In the rows, 128 means zero.
First come named turns, each shown by rows before and after it. For each pair of rows after them, which turns, in which order, take the first row to the second? The first pair is done for you.
turn rozep:
[178  97 170 126  99 164 125 131] => [141  73 171 147 162 156 137 126]
[ 82 185  97 141 113 116  79 210] => [166 197 134 128  65 149  68 168]
[124 124 127 142 165 109 101 185] => [141 140 125 129 126 113  92 192]
turn mize:
[146 132 124 140 140 144 114 129] => [132 132 129 139 150 145 120 115]
[115 145 128 112 128 116 119 154] => [113 132 127 117 144 113 127 155]
[119 141 146 134 118 131 128 112] => [144 132 139 139 116 131 126 142]
[145 149 141 142 146 151 105 137] => [133 142 142 145 162 149 113 128]
turn til:
[109 120 118 113 103 136 150 117] => [116 145 122 113  95 143 124 131]
[150 137 106 106  89 127 144 166] => [100 160 106 127 136 127 114 177]
[109 102 143 118 130 123 134  92] => [142 122 148 112  94 132 116 106]
[152  93 139 106 134 145 108 115] => [142 114 142 112 142 147  83 126]
turn fovab:
[102  73  99  87  95  96 188 133] => [ 74 128 118  76  69 113 156  82]
[131 103 122 136 147 129 136 143] => [144 106 127 122 120 135 146 114]
[126 134 106 124 124  84 117 216] => [167 102 111  98  84  84 156 179]

Between the rows of a pair lie two turns.
[125 159 111 119  89 119 112 153] => [142 132 102 121  94 111 131 169]	fovab fovab
[147 131 130 140 139 160  91 160] => [170 103 128 134 137 157 117 150]	rozep fovab
[199 111 154 144 138 136 139 110] => [125 128 154 157 189 128 125  95]	fovab rozep
[101 133 118 126 108 115 147 120] => [134 115 115 135 114 115 149 153]	til mize
[105  83 124 141 176 118 159 126] => [139 160 138 144 133 139  79 169]	til til
[123 106 118 113 118 104 159 130] => [145 105 128 112 110 111 156 118]	rozep rozep
[163 112 144 116 117 136 141 101] => [173 124 144 122 112 140 126 119]	rozep til
[129 143 124 109  91 128 132 141] => [ 95 126 128 117 131 122 149 109]	mize mize
[194 139 150 137 113 124 128 128] => [113 157 153 155 176 118 115 110]	fovab til
[131 162 167 123 118 143 127  65] => [183 162 161 134 108 148 105 135]	mize fovab
[147 112 124  80 106 129 140  85] => [161 128 127  81  92 134 122 101]	rozep mize
[153 106 137 178 160 142 121 168] => [ 89 132 144 152 143 145 132  67]	til mize
[145 140 148 126 108 135 113 126] => [122 113 140 141 152 122 131 140]	til fovab
[142 151 134 146 121 147 105 142] => [124 101 123 145 149 132 152 122]	til fovab
[ 88 138 111 120 114 116 134 111] => [115 149 110 115  90 119 123 134]	fovab rozep
[ 94 137 120 125 136 116 123 155] => [136 133 121 109  94 120 130 155]	til til
[111 138 161 130 159 141 131  55] => [181  91 149 153 179 135 138 146]	mize mize
[116 125 111 126 131 116 131 151] => [116 113 113 117 123 116 146 122]	fovab mize
[205 111 162 134 133 171 112 107] => [144 154 167 151 172 172  74 107]	til mize
[169  74 134 133 133 138 166 127] => [127 171 158 131 115 158  91  93]	fovab til
[166 105 130 117 124 151 155 127] => [146 141 144 139 154 160 109 141]	til rozep
[149 133 106  83  62 123 147 126] => [176 142 117 116 102 132 106 186]	mize til
[164 132 116 134 118 131 124 157] => [132 121 138 140 158 136 136  96]	rozep mize
[160 128 138 119 123 128 132 133] => [125 143 143 130 154 127 113 133]	til mize
[109  91 123 131 164 107 103 102] => [158  97 117 127 129 111  89 156]	mize mize
[103  84  97 134 161 110 172 114] => [ 90 119  74 109 103 104 159 131]	rozep mize
[125 136 108 126  98  92 142 158] => [108 130 106 131 117  87 146 152]	til til
[103 115 105 123  76 141 161  98] => [133 129  97 146  88 143 120 184]	fovab mize
[ 81 119 130 132 160 119 148  93] => [154  99 120 139 144 119 140 180]	mize mize
[116 126 150 151 191 125 117 130] => [ 76 161 118 133 141 112 106 154]	rozep mize
[ 89 129 100 126 142 105 128 149] => [124 103 103 131 143 105 143 162]	rozep mize
[148  93 138 130 153 140 125 137] => [148 133 150 124 131 152  97 123]	fovab til
[106 102 106 131 111 111 143 165] => [ 88  98 113 137 131 112 151 139]	til mize
[166 111 121 103  64 143 135  66] => [172 157 128 149 119 150  53 163]	mize til
[122 105 137 149 132 129 132 106] => [122 125 144 147 121 134 121  98]	mize rozep
[ 64 135  67 107 107  91 140 123] => [ 90 167  75 106  75 104 107 142]	til til
[152 100 141 133 171 134 136 138] => [156  98 118 118 134 123 150 165]	rozep til
[135 102 111 118 105 149 159 105] => [137  96 118 127 122 151 161  99]	mize rozep
[111 148 104  92  84 123 118 160] => [125 156 115  89  75 133 112 139]	til rozep
[146 143 119 114  68 121 112 139] => [130 153 159 149 147 140  82 108]	rozep til
[139 123 112 144 164 134 118 173] => [104 110 109 140 177 127 144 136]	mize fovab
[106 108 113 132 125 120 167 140] => [116  97 119 138 135 126 168 140]	til mize
[123 151 139 142 145 146 110 113] => [128 156 126 142 132 141 103 147]	rozep mize
[151 151 157 123 133 131  86 159] => [111 116 159 132 180 121 127 113]	fovab mize
[123 125 122 141  91 123 170 131] => [117 124 125 142  96 123 171 123]	mize mize
[151 138  84 111  95 146 125 147] => [165 103 116 128 151 156 144 102]	rozep mize
[135 131 134 123  87 134 111 124] => [155 111 152 138 118 141 114 118]	rozep mize
[109  81 117 107 143 141 148 155] => [163  96 144 107 122 164 129 145]	til rozep
[ 80 127 150 118 138 132 149  46] => [134 160 106 102  50 126 112 169]	rozep mize
[159 101 155 113  90 133 154 123] => [122 122 177 122 118 141 137  81]	rozep fovab
[ 78 149 118 113 129 107 108 142] => [112 151 121 117 121 112  97 175]	rozep fovab
[141 125 129 121 119 114 131 131] => [128 131 132 116 119 115 131 119]	mize mize
[175  92 117  92 120 116 165 119] => [109 178 139  99 131 131  97  90]	fovab til
[106 169 133 172 179 130  49 177] => [ 95 192 117 154 136 127  44 181]	mize rozep
[126 146 126 113  97 122 122 138] => [147 114 131 113 108 122 149 122]	mize fovab
[143 115 129 112 175  97 154 163] => [ 93 135 125 100 162  91 157 118]	rozep mize
[117 121 132 177 224 138 112 183] => [227 129 143 146 124 161 110 189]	fovab til
[138 137 131 124 102 140 142  87] => [151 153 135 129  99 145 121 109]	mize fovab
[107 129 100 106 107  78 144 168] => [104 150 114  93  83  88 140 133]	fovab fovab
[209 115 137 105  72 143 144 113] => [212 153 157 134 107 160  89 147]	mize til
[160  91 130 104 120 146 168 111] => [189 118 138 114 115 156 131 151]	fovab mize
[ 55 150 135 142 177 127 107  92] => [144 142 109 141 124 123  87 215]	mize fovab
[ 97 151 133 157 184 144 118 144] => [185 110 129 141 129 148 153 162]	fovab til
[134 118  87 126 108 102 123 205] => [136 158 108  95  49 117 118 123]	fovab fovab
[102 144 108 139 126 142 111 191] => [ 77 133 119 152 166 145 120 158]	rozep til
[118 113 155 144 148 137 154 126] => [131 114 134 128 103 126 163 149]	rozep til
[136 148 162 131 155 148  97 103] => [110 133 130 142 167 126 101 169]	fovab rozep
[102 192 145 109  99 131  83  94] => [ 53 127 119 137 183 103 128 117]	til fovab
[161 128  89 113  89 128 114 150] => [145 149 127 143 157 146  73 127]	rozep til
[129 126 122 143 139 132 114 150] => [106 132 126 128 125 129 128 105]	til mize
[134 144 110 118 115 123 125 153] => [136 112 117 116 132 121 157 123]	mize fovab
[111 142 166 136 154 133 115  64] => [167  95 157 157 177 127 125 143]	mize mize
[127 124 109 137 108 117 138 141] => [113 120 113 144 136 117 136 140]	til mize
[175 116 129 139 130 123 122 149] => [159 111 144 144 155 126 130 105]	fovab rozep
[102 143 120 139 131 127 111 149] => [118 117 107 121 104 119 147 134]	til rozep
[118 121 134 108  79 126 153  50] => [ 58 159 139 134 129 126 106  69]	til til
[106 100 103 136 153 106 142 154] => [106 154 118 107  88 118 120 103]	mize rozep
[148 129 140 121 112 128 118 115] => [130 123 145 131 146 127 117 110]	rozep fovab
[ 96 135 124 165 156 128 125 116] => [118 142 132 141 109 136 136  76]	til fovab
[186 138 142 141 104 138 119 133] => [130  93 133 152 161 118 159 107]	til til
[154 109 106 100 118 143  80 210] => [116 107 135 128 199 152  70 173]	rozep til
[176  90 107 126 109 123 169 136] => [171 159 128 116  74 144 116 113]	mize til
[151 120 106 119  71 127 142 138] => [108 162 109 137 103 130  96 160]	fovab fovab
[ 93 186 157 139 152 151  82 105] => [ 50 121 102 118 140 109 167 109]	til rozep
[ 79 170 165 148 170 145  75 117] => [ 77 114 162 124 157 134 150  51]	til fovab
[170  98 132 107 136  94 195  74] => [ 94 186 144 149 201 102  98 120]	til til
[126 119 125 134 135 124 132 139] => [137 126 129 125 114 127 132 124]	til fovab
[115 105 136 146 178 124 123 124] => [160 129 130 137 127 130  98 169]	mize mize
[114 155 129 105  91 128 125 106] => [104 161 136 112 108 129 119  99]	til rozep
[139 102  91 145 129 149 151 118] => [149 132  90 144 105 154 122 142]	rozep til
[138 154 115 112  50 148 107 166] => [ 73 156 107 139 118 136  93 189]	til mize
[127 104 146 151 174 128 122 145] => [137 135 120 127 102 122 111 181]	rozep rozep
[162 117 124 122 109 122 129 147] => [136 156 135 125 110 128 100 136]	fovab fovab
[167 115 158 131 136 141 135  93] => [113 169 142 116 101 137 109  94]	rozep mize
[ 89 134 120 133 123 133 121  92] => [103 125 114 120 101 130 135  94]	rozep til
[109 170 130 118 120 140 110 167] => [ 86 142 143 131 172 141 132 126]	rozep til
[151 115 125 127  94 131 114 174] => [174 106 160 130 116 150 121 115]	fovab rozep
[130 143 121 136 134 117 117 168] => [ 90 147 119 122 126 109 136 115]	til mize
[165 131 112 101  99 122 139  83] => [126 172 128 123 141 130  96  82]	fovab rozep
[130 143 131 129 118 132 120 114] => [121 135 131 140 147 127 119 126]	rozep fovab
[105  92 132 124 103 115 174  98] => [134 147 137 119  58 128 119 138]	rozep til
[ 98 109 140 128 143 135 112  40] => [ 97 156 142 143 140 141  55  89]	til fovab
[ 90  95  99 126 145 120 141  92] => [ 81 150  96 123 113 127  96 116]	mize til
[154 131 127 119 102 129 132 148] => [162 123 135 124 113 130 133 144]	mize til
[ 75 150 125 124 165 116 125 148] => [119 128 108 118 137 112 138 193]	mize fovab
[160  94 109 103 103 132 159 120] => [133 106 120 144 183 136 121 159]	til mize
[ 98 135  78 113  82 113 112 183] => [138  85  81 114  86 110 155 173]	mize til
[161 106 143 138 177 124 125 133] => [163  93 113 121 139 110 149 156]	rozep til
[ 98  93 156 144 124 134 151  93] => [110 153 165 149 100 149  93 125]	til fovab
[ 88 161 140 149 167 132  88 102] => [ 81 109 119 151 188 114 131 116]	mize til
[126 101 126 119 128 118 145 125] => [101 138 129 120 120 124 117 118]	mize fovab
[128 131 100 115  97 123 145 100] => [ 99 137  99 123 116 120 138  95]	fovab til
[148 133 121 137 121 128 125 149] => [119 150 127 130 115 129 121 110]	mize mize
[139 151 133 111  84 136 107 129] => [139 125 120 132 119 124 109 182]	fovab fovab
[106 118 136 138 164 127 135  97] => [126 155 144 125 120 142 110  90]	til fovab
[106 112 156 106 138 141 168   7] => [ 11 181 110 119 147 116 107 105]	fovab rozep
[115 142 108 114 108 130 140  83] => [120 159 104 141 136 129 100 162]	mize til
[102 100 116 135 104 130 162 108] => [138  86 124 154 126 134 149 155]	til mize
[116 130 129 165 159 123  95 186] => [ 76 170 118 138 112 120  90 152]	mize rozep
[182 165 136 126 108 139 126 168] => [150 104 124 140 167 117 178 164]	til fovab
[ 88 119 144 115 139 113 113 100] => [103 148 138 108 103 116  92 131]	fovab mize
[132 151 152 108  95 121 104 149] => [104  98 140 124 151 103 143 155]	til fovab
[174  65 135 152 189 121 173 134] => [223 146 161 124  97 154 113 117]	til fovab
[147 178 120 116  67 137  82 130] => [ 73 179  98 121  98 117  89 134]	til rozep
[147 119 124 130 104 128 149 119] => [156 122 125 144 121 129 130 148]	fovab mize
[178 101 117 118 100 118 154 121] => [110 178 126 136 130 126  78 130]	fovab fovab
[154 129 140 117 121 141 143  85] => [143 159 132 111  94 138 124 107]	rozep mize
[ 97 146  89 105  87 121 106 172] => [173 117 165 123 138 164 108  82]	rozep rozep
[127 163 132 140 156 129 107 139] => [126 122 130 124 147 122 157  92]	til fovab
[ 74 125 120 133 151 108 141 114] => [143 100 133 114 112 121 165  92]	til rozep
[129  69 106 115 116 120 180 100] => [113 160 130 107  76 144 110  76]	fovab til
[114 126 140 118 112 130 133 100] => [136 142 138 117 100 136 113 131]	mize fovab
[160 140 116 122 130 139 150 142] => [132 132 112 132 161 132 154 137]	til til
[148 116  85 123 128 123 169 146] => [186 148 118 129 123 148 130 139]	til rozep
[125 108 107 119 104 117 133 114] => [119 129 113 119  98 125 118 105]	mize fovab
[140 157 148 149 155 138 103 144] => [123 104 130 142 169 120 159 122]	rozep til
[172  89 116 129 123 117 170 116] => [121 177 138 132 117 133  99  84]	fovab til
[125 151 135 135 115 131 139 129] => [123 137 136 133 119 128 153 119]	til til
[109 131 124 127 119 129 128 114] => [112 114 116 133 132 125 137 136]	fovab fovab
[167 143 175 155 167 152  86 122] => [164 116 167 162 189 145 102 135]	mize fovab
[115 105 108 119 113 101 151 144] => [114  98 116 133 145 102 148 144]	til mize
[161 118 167 145 155 156 120  99] => [140 145 164 150 159 156  93 118]	mize fovab
[162 117 133 115 109 135 139 130] => [138 134 152 127 142 143 120  98]	fovab rozep
[124 181 167 141 145 148  78 103] => [ 89 170 154 151 174 135  90 111]	fovab mize
[133 131 131  96  86 127 156  66] => [ 79 156 142 127 155 128 120  72]	rozep fovab
[135 121 132 148 151 128 112 170] => [152  91 133 138 143 126 145 147]	fovab rozep
[115  82 108 118 123 108 168 126] => [145  92 116 109  93 116 161 118]	rozep rozep
[ 69 199 112 158 165 124  56 201] => [208  68 105  97  65 120 202 127]	fovab fovab
[143  94 104 113 143 120 129 151] => [ 93 117 111 111 151 119 122 105]	mize fovab
[110 108  91 146 134 108 139 178] => [ 78 105  99 136 135 110 158 113]	til mize
[151 127 149 135 153 138 122 134] => [155 129 152 128 137 140 124 116]	fovab fovab
[143 109 131 152 174 130 135 147] => [ 85 161 127 129 137 128 120 103]	mize rozep
[135  99 161 133 156 142 147 141] => [157 135 160 118 103 150 123 152]	mize mize
[126 143 142 147 129 133 139  92] => [114 152 135 160 145 130 119 126]	mize til
[ 88 170 113 128 134 122  98 186] => [150 160 121 128 115 133  97 205]	rozep fovab
[140 113 127 116 108 134 160 155] => [ 98 165 140 121 118 142 121 136]	fovab til
[ 97 102 104 124 128 113 175 116] => [125 168 118 118  83 135 112 138]	til fovab
[152  88 129 156 177 124 131 187] => [176 162 152 142 118 151  77 166]	fovab til
[104 155 155 135 125 128 111  93] => [162 141 142 122  84 126 122 134]	til mize
[ 72 110 139 125 163 119 152  72] => [170  79 124 138 151 120 146 188]	mize mize
[139 124 116 133 129 108 147 187] => [133 121 116 135 136 105 151 184]	til til
[ 99 139 114 123 116 145 116 114] => [147 117 113 133 118 145 118 153]	rozep mize
[100 142 136 138 193 164 154 140] => [134 138 137  96 117 170 183  91]	til mize
[192  51 148 105 149 114 192 124] => [142  86 175 144 231 125 139 119]	til mize
[ 91 159 111 141 149 110 104 151] => [165 133 108 113  80 117 135 139]	til til
[190 115 123 158 205 142 143 155] => [167 112 102 158 203 127 150 182]	til rozep
[180 135 145  99  93 130 113 127] => [161 106 144 134 175 120 114 160]	fovab mize
[ 96 150 142 156 162 135 102 131] => [ 81 149 136 133 129 131 122  90]	fovab mize
[103 150 127 132 155 138  70 142] => [141 108 110 132 147 125  97 182]	rozep fovab
[ 78 118 122 118 158 125 135  99] => [108 160 114  96  86 134 108 122]	fovab mize
[154  69 118 151 157 110 182 116] => [ 62 180 124 148 144 119 107  94]	mize fovab
[103 144 148 133 176 154 122 127] => [ 98 163 142 110 128 155 128  98]	fovab mize
[121 105 107 126 132 119 143 177] => [ 96 139 105 101  95 124 138 132]	mize rozep
[ 90 167 108 146 156 138 111 201] => [ 58 120 111 120 154 130 182  94]	fovab mize
[117 110 103 116 105 113 158 118] => [147 112 121 115  97 126 156 106]	mize rozep
[108 141 149 116 163 139 113  60] => [169  90 140 137 185 134 122 145]	mize mize
[122 141 155 151 161 115 132 129] => [116 164 155 141 137 120 119 121]	mize rozep
[118 104 136 112 124  97 155  75] => [101 114 111 104 102  86 153 105]	rozep rozep
[131 147 133 119 112 110 130 120] => [153 135 140 125 124 114 131 130]	rozep mize
[168  69 105  96 143 110 172 153] => [ 96 188 137  88 122 135  90  87]	fovab fovab
[125 139 110 120 118 119 112 178] => [134 105 104 110 113 111 153 157]	til til
[143 142 140 164 174 115 127 124] => [160 141 145 142 138 118 145  81]	til fovab
[126 148 129 121 117 132 110 139] => [146 124 140 131 145 135 119 138]	rozep mize
[139 105  89 103  48  99 175 152] => [127 185 155 115  65 142 102  69]	rozep fovab
[159  90 111 139 126 125 114 186] => [141  60 127 126 138 126 156  98]	fovab mize
[105 137  98 109 102 119 133 125] => [121 130  95 123 117 120 122 166]	mize til
[ 83 157 112 129 145 115 101 137] => [152 162 126 124 107 130  89 150]	mize rozep
[ 94 142  89 162 150 101  77 207] => [116  52  83 119 118  90 193 109]	mize til
[133 127  98 127 109 108 147 192] => [195 110 155 135 135 140 148 126]	rozep rozep
[129 124  78 149 136 104 124 176] => [ 99 104  80 140 149 101 158 121]	mize fovab
[181 116 144 123 123 141 128 108] => [177 125 148 138 147 142 109 131]	fovab mize
[ 97 121 110 143 136 108 162 121] => [137 124 103 143 116 110 151 165]	mize mize
[150 147 178 122 128 180 105  98] => [132 170 163 124 114 176  82 127]	rozep mize
[157 170 143 145 149 142  87 183] => [166  78 141 131 162 129 182 108]	mize til
[132  79 121 103  95 120 192  68] => [177 161 133 104  42 144 110 124]	rozep til
[128 154 154 135 149 147  89 109] => [122  92 132 124 152 128 157  93]	rozep til
[151 126 150 103 122 142 148  79] => [120 151 161 128 166 147 114  96]	til rozep
